Each row has a name. Each question is about the rows just above it.

[149 112 123 142 123 188 164 200 138 111 143 131 148 164 133  71 137 111
 125 106 149 112  98  68 135 170  86 129 153 149 154  91 181 141 117  88
  93  87 152]  <124>
[115  96 122 159 164 170 134 170 119  80 106 154 182 166 149 109 122  99
 121 105 117  89 125  68 154 178 109 137 132 141 163 114 144  82 112 104
  91  89 149]  <87>
[143 121 116 115 173 114 129 179 136  89  88 140 135 115 156  84 141  92
 101 143 109 139 122  74  79 174 169 128 151  95 168 120 156 130  74  85
  70  73 115]  <65>
[169 136 120 183 141 128 121  97 136 120 170 120 112 105 149 162 142 160
  88 105 101 154 132 150 126 106 154  99 147 150 109 144  95 174 123  88
 153  96 134]  <54>
[137  66 143  98 121 157 137 187 142  98 147 102 161 154 139  87 157 141
 133 136 132 140 143  50 156 151 120 132 137 153 186 124 162 121 131  94
  61  95 161]  <61>
[124 140 155 111 124 162 146 203 124 110 122 146 131 157 146  72 111  97
 126 134 155 132 107  74 112 169 118 130 168 119 152  95 185 126  70  84
 156  93 141]  <3>
Which row holds [143 121 116 115 173 114 129 179 136  89  88 140 135 115 156  84 141  92
 101 143 109 139 122  74  79 174 169 128 151  95 168 120 156 130  74  85
  70  73 115]? -> <65>
Whose row is [124 140 155 111 124 162 146 203 124 110 122 146 131 157 146  72 111  97
 126 134 155 132 107  74 112 169 118 130 168 119 152  95 185 126  70  84
 156  93 141]? -> <3>

[171 162 136 129]  <143>
[130 101 106  78]  <41>
[151 122 117 152]  <142>
[125 151 103  56]  <177>
[140 189 116  91]  <157>
[123 138  96  94]  <141>
[134 116 103  85]  <136>
[155 128 128 151]  <95>
[123 138 110  94]  <74>
[128 128 152 124]  <20>
[74 76 62 99]  <9>
Shuffled <141> with one entry gone: [ 94 138 123], missing -> [96]
The one value in <20> and <95>: -> [128]

[155 142 161 150 164 105 108 161 147 125 159  90 143 129 163 185  88  92
 162 114  94 164 162 133 134 136 100 117 118 163]  <118>
[135 136 171 162 107 124 160 180 127 127  66 129 145 116 114 168  67  95
 142 136 108  93 138 124 163 132 160  58 104 106]  <133>
[182 148 163  94  90 118 162  97 128 145 114 134 176 117 133 191 121 109
 175 154 151 109 161 164 130 128 106  80 151 121]  <73>
[130 109 107 160 141 115 177 174 166  89 206  81 140 134 162 146 100  66
 162 132 129 166 135 151 118 143 103 107 133 138]  <134>
[148 151 174 118 184 112 184 131 152 130 103 129 154  79 121 121 120  66
 130 117 102 105 125  85 123 142 118  42 158 107]  <125>
[150 109 176 154 158  82 161 108 153 139 158 116 130  71 151 149 101  85
 168 152 161 123  81 174 140 146  86  98 174 162]  <46>
<46> without one entry, shuffled: [ 86 154 109  98 158 116  81 168 140 139 101 162 151 146 161  85 174  71
 161 130 152 158 123 174  82 176 108 149 153]. Gone: -> [150]
Whose row is [130 109 107 160 141 115 177 174 166  89 206  81 140 134 162 146 100  66
 162 132 129 166 135 151 118 143 103 107 133 138]? -> <134>
Which entry of <133> is missing from [107  93 160 124 114 127 104 127  66  58 108 136 116 138 180 145 124  67
 162 135 106 132  95 168 171 142 160 129 136]? -> [163]
<118> without one entry, shuffled: [164 185 143 164 100 108 142 150  88 129 159 147 117 155  94  92 163 133
 134 163 136 161 125 114 162  90 162 161 105]. Gone: -> [118]
Which entry of <46> is missing from [108  71 153 101  98 146  81 174 161 158 158 161 130 176  86 109 151 116
 174 162 150 149 139 123 154 168  82 152  85]? -> [140]
Shuffled <46> with one entry gone: [123  82 108 146 101 149 176  81 116  85 139 151 150 161 174 140 109 152
 153  86 158 168 161 174  71  98 158 130 154], missing -> [162]
Which row holds [148 151 174 118 184 112 184 131 152 130 103 129 154  79 121 121 120  66
 130 117 102 105 125  85 123 142 118  42 158 107]? -> <125>

[109 108  99 118 115  71 120  90 134 121 155  58 146 153 100 124 137 158
 113] : <26>
[123 106 148  73 108 151 109  80  58 123 138  58 118 141 110 144 141 130
 121] : <49>
[141 136 164 108  93  82 118 129 150 137 176  75 139 148 108 130 131 143
 141] : <169>
[126 162 145  94  80 139 114 161 110 132 148  72 145 154 110 130 104 155
 108] : <53>
[115 139 136 139  89  60 162 148  92 156 168  88 176 161  97 104  86 184
  98] : <164>
[122  83 155  98  86  85 135 105 126 144 171  68 166 163 112 134 119 159
 120] : <14>
[136  85 148  90  75 140 141 142  98 136 187  55 181 155 110 124  97 178
 127] : <149>
Which value is in both <49> and <14>? -> [144]
<26> without one entry, shuffled: [ 71  58 153 115 134 137 155 118 120 158  90 121 113 108 124 109 146  99]. Gone: -> [100]
Shuffled <14> with one entry gone: [ 68 144 135 134  86  98 163 159 155  85 119 120 126 166 112 171  83 105], missing -> [122]
Whose row is [115 139 136 139  89  60 162 148  92 156 168  88 176 161  97 104  86 184
  98]? -> <164>
<149> without one entry, shuffled: [181 124 178 187  90 140  98 142 110  97  75  55 127 136  85 148 136 155]. Gone: -> [141]
The one value in <14> and <49>: -> [144]

[157 145  71 146 108 102] = <57>
[115  93 175 122 128 132] = <113>
[144  78 196 129 126 135] = <162>
[191 129  82 178  64 139] = <25>
[100 192 129 101 102 162] = <126>
[156 125 193 172  91 123] = <85>
[191 129  82 112 133 192] = <4>
The one value in <4> and <162>: -> [129]
The one value in <126> and <57>: -> [102]
<4> without one entry, shuffled: [192 112 129  82 133]. Gone: -> [191]
Shared by <162> and <25>: -> [129]
The one value in <162> and <126>: -> [129]
Shuffled <126> with one entry gone: [100 102 192 162 129], missing -> [101]

[149 112 124 119 164 140 160 159 126 145 113 142 131 125 125 160]  <188>
[120  98 177 137  94 101 122 146 135 142 144 142 111 166 146 141]  <55>
[133  94 154 134 160  94 138 141 128 111 162 136 148 151 145 130]  <172>
[121  98  99  91 102 162  95 122 157 124 160 132 113 101 108 147]  <45>
[142  99  96  72 103 107  99 109 164 134 127 156 109  78  84 130]  <185>
[111 120 198 203 114  43 136 146 122 109 132 110 104 123 133 136]  <11>
[116 119  99  95  92 133  99 150 168 126 155 112 101  71  82 101]  <98>
[134 124 114 171 128 143 185 134  87 113 156  99 161 151 157 126]  <21>
[176 147  98 118 121 144 109 109 142 169 146 160 214 128 126  62]  <70>
[152  61  95 106  83 154 112 122 185 138 164 155 163  78  72 100]  <176>
Shuffled <172> with one entry gone: [128 133 138  94 148 130 162 141 111 134 151 160 145 136  94], missing -> [154]
<70> without one entry, shuffled: [109 128 146 126 160 118 121  98 176 142 147 144  62 169 109]. Gone: -> [214]
The one value in <11> and <98>: -> [133]
<70> without one entry, shuffled: [176 128 142 109 146 160  62 121 126 118 214 144  98 109 169]. Gone: -> [147]
Shuffled <55> with one entry gone: [142 144 122 135 146 146 101 111  98 166  94 137 177 120 142], missing -> [141]
Shared by <188> and <55>: -> [142]
Where do [134 124 114 171 128 143 185 134  87 113 156  99 161 151 157 126] appear? -> <21>

